One turn moves every row onto another: examples first, then more rows asked:
sunav: [ 18  63  17   3  20  17  -3 -10   1  -2   6 -47]
Tisu: [ -7 -61 -30 -22  -1  17  15 -26  -7  -2   9 -42]
pavem: [ -8  53  41  -8 -17  11  -2 -10   1   5 -12 -62]
pud: [ 14  11   2   2  15 -19  23 -23   9 -26  53 -36]
Gabak: [ 37 -58  33  -1   7  16 -23 -23  -3  19   5 -65]
zoz: [-12  25  63   6   8  26  18 -34 -14  -5   4 -69]
zibu: [-34 -12  38 -21  -6  29   8 -40  -1  43 -40 -42]
meli: [ -7   1 -30 -24  26   3 -19   2 -15  45  13  -7]
zup: [  9  -9  71  14  18  16 -18  -4   2  20   8 -75]
zuk: [ 51 -21  -8   3   1  20  -8 -21 -36  18  23 -10]
kema: [-68   3 -16 -27   2   8 -10 -24   3   7   7 -36]
sab: [ 24  30 -39 -17  -1  14  -2 -11 -24  12   6 -21]
zufa: [-11  19 -11  -6  21 -22  16 -12   9 -19  49 -43]
bel: [-38 -25  31 -39  41  13  -2 -41 -19 -23  11 -18]
kovu: [ -7 -60 -22 -31   8   8  23 -32  11  11   6 -20]
ropo: [-36 -48  14 -45   2   4  -6 -56   0  -9  11 -17]
kofot: [ 10  49  56  -8 -14   6  11 -23  16  10 -12 -38]
nidam: [-31  34  62  -9  26  15  24 -33   7  14  -3 -49]
zuta: [-33 -36  20 -42  -6  40 -13 -55  -5  20 -20 -30]
keda: [-20 -41  23 -32 -13  45 -13 -61 -12  11 -18 -31]
Ked: [ 46  27 -13  10  25  -5  19 -13   0   0  11 -29]
Kuno: [ 17 -14  38 -13 -39  12 -25 -29  15  58   9 -37]
Volus: [-29 -52  11 -33  -8  14 -13 -55 -18 -21  13 -36]
suk: [-13 -42  18 -29  34  -3 -30  -6  22  47  -1 -51]
Dinev: [-10 -21  45  -5 -21  37  12 -46 -16  27 -35 -52]
sifek: [  0  10  15  -2  -4 -13 -48 -11  -5  23  42 -77]
varig: [ 24  61  25   4  22  12   3 -18   9   1   7 -36]
seko: [ 16   1  24 -33 -40  35  17 -38   8  34 -26 -32]
dek: [-19 -22  21 -21  18  11 -37  -2 -37 -31  35 -46]
vato: [ 40  25 -28 -18   2  11   6 -21 -12  17   6  -2]
lolob: [  4   9   9 -11  34   2  29 -22  40   9  -7   5]
dun: [  0 -23  46 -34  35  -5 -14 -26   4 -12  32  11]
ral: [  7   2 -13  16   1  31   3  -1 -23 -29  -1 -67]
lum: [ 20  36 -26   3  32  -3   9   3  -4   3   9 -41]
Dorip: [ -7   1  70   0  33   5 -13  -2  22  35   5 -57]
Zuso: [ 20  10  23 -11   7 -42  -7  -3   3  26  34   0]
pob: [ 15   7   5   3 -11 -24 -25  14 -35   3  38 -49]
baz: [ -7  -8  23 -17 -38  15 -38 -13   7  59   7 -57]
Zud: [ 17 -27  24   3 -25  19  14 -67  -2 -19  20 -13]
Lof: [-12   9   4 -37 -37  38   4 -19  -1  36 -28 -53]
non: [-34 -52  11 -28  24 -12 -18   4 -22  33   3 -30]
gaseg: [ 19 -70  36  -6   5  -3  -4 -20 -30  12  10 -22]
lobud: [-21 -33  34 -27  28  21  -2 -45 -32 -36  15 -29]
sunu: [ 27   3  39  -6   5 -27 -24 -36  30  36  40 -29]

bel moves to sab
Volus moves to Ked
Now these:
Kuno moves to Dorip
meli moves to dek
suk moves to sifek
kema moves to ral
nidam moves to Lof
non moves to pob
pavem moves to Dinev
Tisu moves to pud
keda moves to varig

One turn moves every row onto another: examples first, then more rows asked:
sak: [ -5  15 -17 -21 -20 -39 -32  -8   5  21 -46 -31  30 -22  21   7   6  12]
dumem: [-20  15  -3  23   3 -25   1 -60  29   3 -10  27  -2 -29  10  62  19  -1]
gera: [ -8   8 -30  54 -19 -67  -5  12 -12 -15  -8 -14 -18  -2 -17  -4 -13  21]
kize: [-19 -27  -3   3  -1 -80 -27 -58  33  16  -1 -16  26  -8   9  13  16   9]
bekol: [  4   4  24  52  -1 -77   8 -24  25 -22  11 -16  -7 -48  18  19  -5  26]
tubi: [-26  22 -43  43  -4 -22 -24  -5  -2  14  13 -47 -27  38   5  22  51  -1]
lut: [  2  10  23  24 -12 -13 -33 -22  54  -5 -24  -9 -60  11  -7 -25  14 -27]
duga: [ 15   2  -8  27 -56 -15 -38 -14  22   1 -21 -15  18 -28 -41   5  48   0]
dotol: [ 15  12 -13  34 -13 -10  11 -47  30  35 -28 -49  -6 -43  29  69   0 -17]
fop: [ 56  13   0  -5 -41 -23 -21  -4  17  23   5 -22 -20  36  10  68  23 -22]
zivo: [ -1  16  32  50 -42  -3  23  10  23  -6 -19  -7   6  13  41  11 -38 -13]
zefut: [-16  -9  27  39 -45 -17  10 -24  27  17 -22 -11 -11  22  32 -44 -13 -26]
zata: [ 13   8   3  16 -13 -29 -36 -35  36  11  -7 -96 -20  -7  48  -1  24 -13]
mamo: [ 75  47  19  43 -39 -33 -19 -10  31  18  19 -28 -42   3  13  23  22  14]
Kaz: [  6  25  26  23  -7  -8 -22  49  25 -22 -27 -31  -6  -5   6  36  -7   4]
zut: [-11  21  -7  81 -40   3  16 -15  54  11   4  -3  33  19  22  25 -13   4]
fumop: [ 11  37 -36  38 -25 -49   4 -16  60   5  27  11 -45   3  17 -10  44   4]
kuv: [ -1  26   0  10   7 -71   7  -4  36  21  34   2   3  -2  42  39  46  29]
fovid: [-33  18 -35  47 -41  -4  13 -17  14  25  12 -22  26  40  47  13  25  -8]
kenu: [ 31 -24   7  18 -13 -48  13 -14  83  46  -2 -13 -33  18   8  33  -1 -31]
tato: [ -5   7   1  30 -42 -27   0 -38  30  38   5 -51  12  33  68 -24   4 -12]
nis: [ 21 -12  -9  15 -53 -10 -19 -34 -17   1 -21 -34 -22  -9 -16  45  30 -42]
susa: [ -6 -15  30  11  13 -68  16 -31   2  31   2   2 -46   9  20  36   7 -13]
rufe: [ 44   1   0  62 -42 -55 -33  -7  27  27  13 -46  -3   4 -33  -7  28  25]
Nuv: [  6   6 -18  63  -6  -8 -28 -17  82   2   5 -38   8  20 -15  60   5  -4]

kize moves to kuv
fumop moves to dotol
Now these:
mamo moves to nis
lut moves to zata
tato moves to fovid

